Look-ups in named tables: a row name and a column name give one cell, copied from the table.

fudile:
|  | tuf | zogikir | nikubi | defeg | kom |
|---|---|---|---|---|---|
| rufirot | 28.55 | 71.23 | 93.23 | 58.25 | 81.86 |
| ziri | 65.32 | 64.91 | 47.13 | 33.83 | 74.37 |
| muf | 47.28 | 69.47 | 58.89 | 57.24 | 63.16 |
| borogun | 72.84 | 59.74 | 52.97 | 40.38 | 69.91 |
| buzo | 67.56 | 65.32 | 36.10 | 24.34 | 63.76 |
| gop | 35.40 | 67.81 | 61.52 | 37.01 | 62.11 |
| duf | 47.61 | 60.44 | 33.69 | 41.64 | 27.01 |
| siro | 55.57 | 70.33 | 99.82 | 67.87 | 92.64 |

zogikir of duf is 60.44
defeg of borogun is 40.38
defeg of rufirot is 58.25
defeg of buzo is 24.34
kom of duf is 27.01
tuf of ziri is 65.32
zogikir of gop is 67.81
nikubi of duf is 33.69
tuf of borogun is 72.84
nikubi of gop is 61.52
Row with the largest tuf: borogun

Table sokim
         podebe   pofi  vubedeb
difana    15.88  10.58    80.34
bez       16.72  11.15    79.58
mirukob   76.02  68.53    21.18
zik       81.68  86.14    15.60
navazif   87.56  79.58     9.92
tagar     10.01  17.91    86.01
zubi      86.60  77.37    10.82

What is the vubedeb of difana in sokim?
80.34
What is the vubedeb of zik in sokim?
15.60
What is the pofi of tagar in sokim?
17.91
What is the podebe of zik in sokim?
81.68
What is the pofi of zubi in sokim?
77.37
What is the pofi of navazif in sokim?
79.58
What is the pofi of zik in sokim?
86.14

Table kovamen
columns: figu, ruginid, lek, bome, buv, seg, lusidi, dopi, nenen
gavol: [40, 65, 224, 210, 209, 46, 213, 38, 209]
sofomok: [32, 60, 206, 210, 210, 43, 214, 36, 209]
tipu: [194, 216, 53, 54, 40, 201, 49, 203, 56]
lazu: [203, 39, 47, 45, 216, 209, 44, 210, 208]
feva: [210, 212, 49, 49, 48, 204, 46, 209, 47]
megoduk: [56, 82, 217, 214, 172, 49, 211, 50, 214]
ren: [213, 202, 47, 39, 44, 208, 39, 207, 42]
gek: [35, 62, 213, 210, 207, 38, 212, 43, 207]
pani: [216, 200, 37, 40, 50, 214, 49, 215, 40]
pon: [211, 203, 48, 41, 45, 209, 49, 209, 41]
sen: [40, 54, 209, 206, 205, 43, 219, 44, 215]
pov: [209, 193, 37, 43, 44, 205, 51, 211, 50]

lek of tipu is 53
dopi of pon is 209
lek of ren is 47
buv of gek is 207
bome of gek is 210
seg of lazu is 209
ruginid of tipu is 216
lusidi of gavol is 213
ruginid of gavol is 65
figu of gavol is 40
seg of gek is 38
nenen of feva is 47
nenen of sofomok is 209
lusidi of gek is 212
ruginid of sen is 54
figu of megoduk is 56
lek of sofomok is 206

simigo
         difamib  fuzom
pifiz        106     17
fomefug      121    205
lamefig       77     66
dab          116    194
tekinob      235     24
gep           51     79
dal           94    101
vab          138    197
nufoleb      123    144
nesi         133    175
vivuki       121    123

pifiz, fuzom => 17
nufoleb, difamib => 123
gep, difamib => 51
nufoleb, fuzom => 144
nesi, difamib => 133
dab, fuzom => 194
pifiz, difamib => 106
vivuki, difamib => 121
vab, difamib => 138
tekinob, fuzom => 24
lamefig, difamib => 77
gep, fuzom => 79
dab, difamib => 116
dal, fuzom => 101
vivuki, fuzom => 123
fomefug, fuzom => 205
nesi, fuzom => 175

mipi =
,mazis,nomudid,susid,mazemep,vedo,barivo
rumarob,157,37,114,37,66,49
basik,154,61,120,61,82,66
zif,90,206,133,206,178,194
kobopip,89,204,131,204,177,195
mef,90,196,129,196,172,189
nipamid,156,41,116,41,69,51
mus,91,206,129,206,179,199

mazis of rumarob: 157
susid of kobopip: 131
susid of nipamid: 116
susid of mef: 129
mazemep of rumarob: 37
mazemep of kobopip: 204
barivo of zif: 194
nomudid of nipamid: 41
barivo of mus: 199
vedo of kobopip: 177
mazemep of zif: 206
mazis of nipamid: 156

kige:
|  | zez | sena | bap | fuvu |
|---|---|---|---|---|
| sipi | 51 | 103 | 186 | 192 |
| pev | 151 | 161 | 139 | 120 |
| gamemir | 189 | 251 | 82 | 67 |
| runabu | 60 | 122 | 151 | 150 |
| divobul | 28 | 111 | 247 | 140 |
| revotof | 180 | 90 | 145 | 74 |

pev, zez => 151
revotof, fuvu => 74
sipi, bap => 186
revotof, bap => 145
runabu, zez => 60
gamemir, fuvu => 67
sipi, zez => 51
revotof, zez => 180
divobul, bap => 247

vesagom =
	lebiro	gam	vaf	midub	zuk
fezumu	5.042	5.029	1.957	1.257	0.465
fefigo	3.607	-1.966	-0.608	5.096	-1.061
batobod	6.477	3.953	1.743	1.257	1.143
vaki	-3.328	1.800	4.735	4.072	6.231
fam	0.977	-3.222	0.568	6.631	1.483
nev	0.259	1.621	1.957	-7.444	3.518
geruzo	-3.567	5.208	1.850	-0.534	-1.739
lelota	0.498	3.953	4.842	5.352	6.400
kenos	0.259	2.877	2.491	3.049	1.991
boz	7.433	1.262	0.675	5.352	0.465
rolop	4.803	4.670	3.346	4.328	3.518

gam of batobod = 3.953
lebiro of batobod = 6.477
vaf of kenos = 2.491
vaf of lelota = 4.842
gam of rolop = 4.670
vaf of fezumu = 1.957
vaf of rolop = 3.346
gam of boz = 1.262
zuk of geruzo = -1.739
zuk of lelota = 6.400
vaf of vaki = 4.735
zuk of batobod = 1.143
gam of kenos = 2.877
vaf of geruzo = 1.850
midub of lelota = 5.352
Row with the largest zuk: lelota

ber:
,bur,lonul,lisin,ked,renada
negid,-2.852,0.351,-2.843,2.978,4.900
lusuno,4.703,4.418,-4.791,-4.159,-1.930
melad,-3.462,-0.153,-2.334,-5.245,-3.643
des,-6.035,-4.037,-6.896,0.471,-6.124
zul,0.747,0.375,-3.092,2.545,-6.376
fab,1.554,-5.317,-2.266,-3.551,5.684
puganop,-6.840,-4.904,1.030,-0.799,3.465
loni,-6.836,-6.179,-1.590,-3.027,-1.549
zuporaf,-0.156,-1.789,5.633,-4.889,-2.349
bos,2.839,-5.158,-0.426,3.200,1.781
dage,-5.474,1.465,2.149,-6.765,-4.281
reb,4.776,2.917,5.708,4.069,-5.199
bafe,3.464,-6.900,-4.739,1.849,-4.965

lisin of puganop is 1.030
renada of dage is -4.281
renada of loni is -1.549
ked of des is 0.471
lisin of dage is 2.149
lisin of fab is -2.266
ked of reb is 4.069
lonul of bafe is -6.900
lisin of melad is -2.334
lisin of des is -6.896
lisin of zuporaf is 5.633
lonul of melad is -0.153
ked of zuporaf is -4.889
lonul of zuporaf is -1.789
lonul of negid is 0.351
lonul of des is -4.037
bur of puganop is -6.840

